Here is a table of points, one per row:
[ 0.23 -0.03 -1.65 -1.11 -0.43 -2.89  1.42 -0.65  0.61 -2.57 -0.4  -0.67
  0.4   0.65  0.   -0.25  0.72  0.82  0.84  0.99 -1.21 -0.32  1.56  0.97]
[-0.02 -0.36  2.47  0.92  0.83 -0.34  0.85  0.79 -0.35  0.27  0.44  0.38
 -0.78 -1.98 -0.56 -1.36  0.71  0.31  0.89  0.65  1.11  0.31  0.93 -0.67]
[ 0.87 -1.73 -0.81 -1.23  1.11  0.85 -0.14 -0.08 -0.59 -0.7  -0.2  -0.59
 -0.17 -0.4   0.62  0.39 -2.21 -0.68  0.45 -0.05  0.28 -1.8  -1.06 -0.37]
[ 1.28 -0.68  0.42  0.65 -1.11  0.37  0.53  0.16 -0.72  0.76 -0.44 -0.78
 -0.23  0.94  0.29 -0.65 -0.45  1.13  0.74  3.61  1.14  0.65 -0.7   0.56]
[ 0.08  0.4  -0.45 -0.74  0.    0.31 -0.16  0.29  3.52 -0.52  0.4   0.22
  0.24  0.19  0.75  1.25  0.86  0.14 -0.35  0.58  1.77  0.85 -1.15 -0.17]
[-0.33  0.13 -0.23 -0.26 -0.31 -0.85  0.46  0.43 -0.02  0.03  1.84  0.37
 -0.15  0.75  0.22  1.29 -2.41 -0.29  1.74  1.01  0.4   1.44 -0.81 -0.62]
[ 0.29 -1.95 -1.16  1.43  0.06 -0.02  0.83  0.61  0.13  1.03 -0.12  0.52
  0.01  0.47  0.09 -0.41  0.19  0.42 -1.83 -0.05 -0.39  0.76  1.89  0.13]
[ 0.6   0.14 -0.83 -0.98 -0.39 -0.71 -0.32  0.6   0.55  1.52  0.27  0.08
  1.6  -1.08 -0.1  -0.05  0.19  0.94 -0.66 -1.37  0.39  1.27 -1.24 -1.32]
[ 0.46  0.11 -0.84  0.52 -2.2  -0.01 -0.53  1.11 -1.7  -0.55  0.65  2.12
  1.1  -1.46  0.73 -0.21 -0.61  0.92  0.87 -1.2  -0.23  0.31  0.58 -0.36]
[ 0.03 -0.09 -0.51  2.55 -0.61  0.88  2.02  1.34  1.31  0.9  -0.04 -0.55
 -0.77  1.07  0.61 -0.51  0.24 -0.04  0.87 -1.13 -1.99 -0.59 -1.09 -0.4 ]
[ 0.43 -0.82 -0.31 -0.79 -0.66  0.11 -1.3   1.84  0.45  1.13 -0.06 -0.36
 -0.19 -0.66 -0.9  -0.07  0.26 -0.12 -0.05 -0.78  1.01 -0.5  -0.06  4.72]
[ 0.4   1.11  2.   -0.49  1.03  0.    0.22  0.55 -0.04 -0.22  0.69  0.08
  0.88 -0.78  1.11  2.3  -1.33 -0.64  0.   -0.32 -0.75 -0.67  0.82  0.77]
[ 1.43 -0.94 -0.11 -0.69 -0.88  0.41  0.19  0.39 -0.63 -0.74  0.51 -0.87
  0.85 -2.45  0.59  0.11  1.6  -1.58 -1.98  1.65 -1.36  0.27 -0.3  -0.99]
[-0.28 -0.73 -0.07  1.26  2.93 -2.27 -0.43 -0.14 -0.37  0.55  0.16 -0.24
  0.47 -0.41  1.25  0.21  0.73  0.24  0.88  0.01  1.19 -1.23 -0.37 -0.14]
[ 0.88  0.35 -0.18 -0.41  0.5   0.76 -3.8  -0.4   0.52  0.98 -0.43  0.26
 -0.32  0.97 -0.13 -0.89  0.16  0.04  0.21  1.04 -0.21 -0.59  1.12 -1.47]
[ 2.08  0.51  1.27  1.28  0.26  0.16 -1.4  -0.63  1.02 -0.92  0.06  0.41
 -0.98 -0.91 -1.68  1.54  0.93  0.88  1.36 -0.13 -1.82  0.37  0.23  0.24]
[ 0.35  0.3  -0.46  1.1  -0.31  0.05  0.83 -4.46  0.14  2.14  0.13  0.68
  0.73 -0.62  0.49  1.   -0.5  -0.39 -0.89  0.19  0.42 -0.66  0.04  1.07]
[-0.11  0.89  0.92 -0.64 -0.36  1.09 -0.38 -0.24 -0.55  0.1  -0.24 -2.07
 -0.3   0.96  1.34 -0.9   0.02  0.15 -0.09  0.02 -0.14  0.32  0.45  0.38]
[ 0.75  0.01  0.8  -0.37 -0.29 -0.93  0.39 -0.85 -1.39 -0.38 -0.39 -0.74
 -1.77  0.76 -0.21 -0.42 -0.56  0.73 -1.29 -1.15  0.17  2.33  0.29  0.46]
[-0.73 -0.24 -0.04  0.53  2.11 -0.16 -0.35  0.8   0.51 -0.24  1.    0.22
  0.5   0.02 -0.83 -1.67 -1.71  0.09 -1.72  0.52 -2.55  1.27 -1.16  0.88]
[-2.09 -0.87  0.77  0.91 -1.62  0.3  -1.78 -1.5   1.08 -1.27  0.11 -1.85
  0.68 -0.38  1.69 -1.23 -0.62  0.44  0.43 -1.09 -0.05  0.54  0.42  0.12]
[-2.05 -0.51 -0.13 -1.02  1.05  0.35  0.    0.45 -0.94  0.92 -0.2   0.37
 -1.9   0.59  1.79  1.86  1.71  0.2  -0.1   0.21 -1.15  0.13  0.43 -0.31]
[-0.55  0.07 -2.21  1.2   0.14 -0.54 -1.33 -0.07 -1.52 -0.84  0.93 -1.21
 -1.66 -0.41 -1.46  1.03  0.09 -0.02 -0.28 -0.54  1.48 -0.47 -0.63 -0.78]
[-1.51  1.78 -1.47 -0.43  1.24  1.87  0.27 -0.91 -0.15  0.33 -0.61  0.63
  0.14 -0.95 -1.7  -0.14  0.09 -0.13  1.45  0.85 -0.67  1.32  0.56  0.11]
[ 1.79  1.45 -0.98 -0.39  1.5   1.07  0.38 -0.09  0.04 -1.1   0.3   1.8
 -0.42  0.73  2.12 -1.97  0.19  0.23 -0.15 -0.86  0.87 -0.43  0.24  0.27]
[-0.17 -0.12  0.9   0.32  0.21 -0.07  0.41 -0.09  0.44 -1.59 -3.91  1.41
 -0.99 -0.71 -0.08  0.94 -1.02 -0.03 -0.96 -0.33  1.06  0.32 -0.94 -0.51]
[-1.35  2.62  0.13  1.01 -0.45 -0.75 -0.33  1.59 -0.8   0.02 -1.72 -0.54
  2.28  0.8  -0.26  0.23  0.03  0.52 -1.03  1.19  0.52 -0.6   0.42  0.11]
[ 0.37 -0.33 -1.06  0.66  0.    2.48  0.95  0.81 -0.42 -0.53 -0.38 -1.48
  0.72 -0.19 -0.38  1.03  0.34  0.32 -0.02 -0.54  0.08 -0.85  0.08  0.05]
[-0.13  1.27  1.03 -0.16 -1.18 -0.76 -0.02 -0.37  0.01 -0.1   1.39  0.83
 -1.13  0.88 -0.88 -0.58  0.11  0.72 -1.54  0.23 -0.5  -3.2  -1.09 -0.61]
[-0.12 -0.27  1.28 -0.4   0.57  1.28  0.94 -0.32 -0.36 -1.09  1.93 -0.02
  1.2   2.01 -1.47  0.61  0.73  0.28 -0.69 -0.93  1.91  0.36  1.15 -0.5 ]
[-0.17  0.14  0.75 -0.99 -0.11 -0.24  0.31 -1.17 -1.7  -0.05 -0.64 -0.45
  1.2   0.32 -0.4  -0.99  1.81  0.39  1.11 -0.97 -0.77  0.41 -2.81  0.55]
[ 1.36  0.8   0.03 -1.26 -0.45 -1.39  0.43  0.34  0.29  1.89 -1.28 -1.74
 -0.02  0.65 -0.47 -0.05 -0.68 -0.85  0.38 -1.47 -0.65  0.22  1.19 -1.22]
[-1.78  0.48 -0.14 -1.06 -1.22 -0.06 -0.13  0.31 -0.18  0.68  0.55  1.25
 -1.62 -0.29  0.7   0.84  0.1  -0.39 -0.25  0.43 -0.01  0.06 -0.22  0.31]
[-1.56  0.07  0.13 -1.1  -0.02  0.13  1.59 -0.09  1.57  0.45  0.32 -0.2
 -0.77 -2.03 -1.31 -1.73 -0.47  0.25  0.53 -0.11  0.69 -1.25  0.85 -0.75]
[ 0.02  0.18  0.06  0.93 -0.5  -0.68 -0.18 -0.02 -0.06 -0.48  0.07  0.93
  0.02  1.1  -0.38 -0.81  0.66 -5.22  0.65 -0.13  0.61  0.35  0.14  0.15]
[-0.73 -3.16  0.66 -0.75 -0.47  0.21 -0.44 -0.32  0.31  0.16 -0.67  1.8
  1.15  1.87 -1.19  0.27  0.11  0.25  0.45  0.   -0.65 -0.72  0.26 -0.65]
Along one direction, these points spread out more than along any other. Where along it does each point below lie, from 0 to 99? The average is 50, and the first point in the table lies past the average. One standard deviation of the points above along it is 16.
[ 0.29 -1.95 -1.16  1.43  0.06 -0.02  0.83  0.61  0.13  1.03 -0.12  0.52
  0.01  0.47  0.09 -0.41  0.19  0.42 -1.83 -0.05 -0.39  0.76  1.89  0.13] 67
[ 0.4   1.11  2.   -0.49  1.03  0.    0.22  0.55 -0.04 -0.22  0.69  0.08
  0.88 -0.78  1.11  2.3  -1.33 -0.64  0.   -0.32 -0.75 -0.67  0.82  0.77] 35
[-1.56  0.07  0.13 -1.1  -0.02  0.13  1.59 -0.09  1.57  0.45  0.32 -0.2
 -0.77 -2.03 -1.31 -1.73 -0.47  0.25  0.53 -0.11  0.69 -1.25  0.85 -0.75] 40
[ 1.28 -0.68  0.42  0.65 -1.11  0.37  0.53  0.16 -0.72  0.76 -0.44 -0.78
 -0.23  0.94  0.29 -0.65 -0.45  1.13  0.74  3.61  1.14  0.65 -0.7   0.56] 66
[ 1.36  0.8   0.03 -1.26 -0.45 -1.39  0.43  0.34  0.29  1.89 -1.28 -1.74
 -0.02  0.65 -0.47 -0.05 -0.68 -0.85  0.38 -1.47 -0.65  0.22  1.19 -1.22] 68
[ 1.79  1.45 -0.98 -0.39  1.5   1.07  0.38 -0.09  0.04 -1.1   0.3   1.8
 -0.42  0.73  2.12 -1.97  0.19  0.23 -0.15 -0.86  0.87 -0.43  0.24  0.27] 39
[ 0.75  0.01  0.8  -0.37 -0.29 -0.93  0.39 -0.85 -1.39 -0.38 -0.39 -0.74
 -1.77  0.76 -0.21 -0.42 -0.56  0.73 -1.29 -1.15  0.17  2.33  0.29  0.46] 70
[-0.17 -0.12  0.9   0.32  0.21 -0.07  0.41 -0.09  0.44 -1.59 -3.91  1.41
 -0.99 -0.71 -0.08  0.94 -1.02 -0.03 -0.96 -0.33  1.06  0.32 -0.94 -0.51] 34
[-1.78  0.48 -0.14 -1.06 -1.22 -0.06 -0.13  0.31 -0.18  0.68  0.55  1.25
 -1.62 -0.29  0.7   0.84  0.1  -0.39 -0.25  0.43 -0.01  0.06 -0.22  0.31] 34
[-1.51  1.78 -1.47 -0.43  1.24  1.87  0.27 -0.91 -0.15  0.33 -0.61  0.63
  0.14 -0.95 -1.7  -0.14  0.09 -0.13  1.45  0.85 -0.67  1.32  0.56  0.11] 39
[ 0.87 -1.73 -0.81 -1.23  1.11  0.85 -0.14 -0.08 -0.59 -0.7  -0.2  -0.59
 -0.17 -0.4   0.62  0.39 -2.21 -0.68  0.45 -0.05  0.28 -1.8  -1.06 -0.37] 33
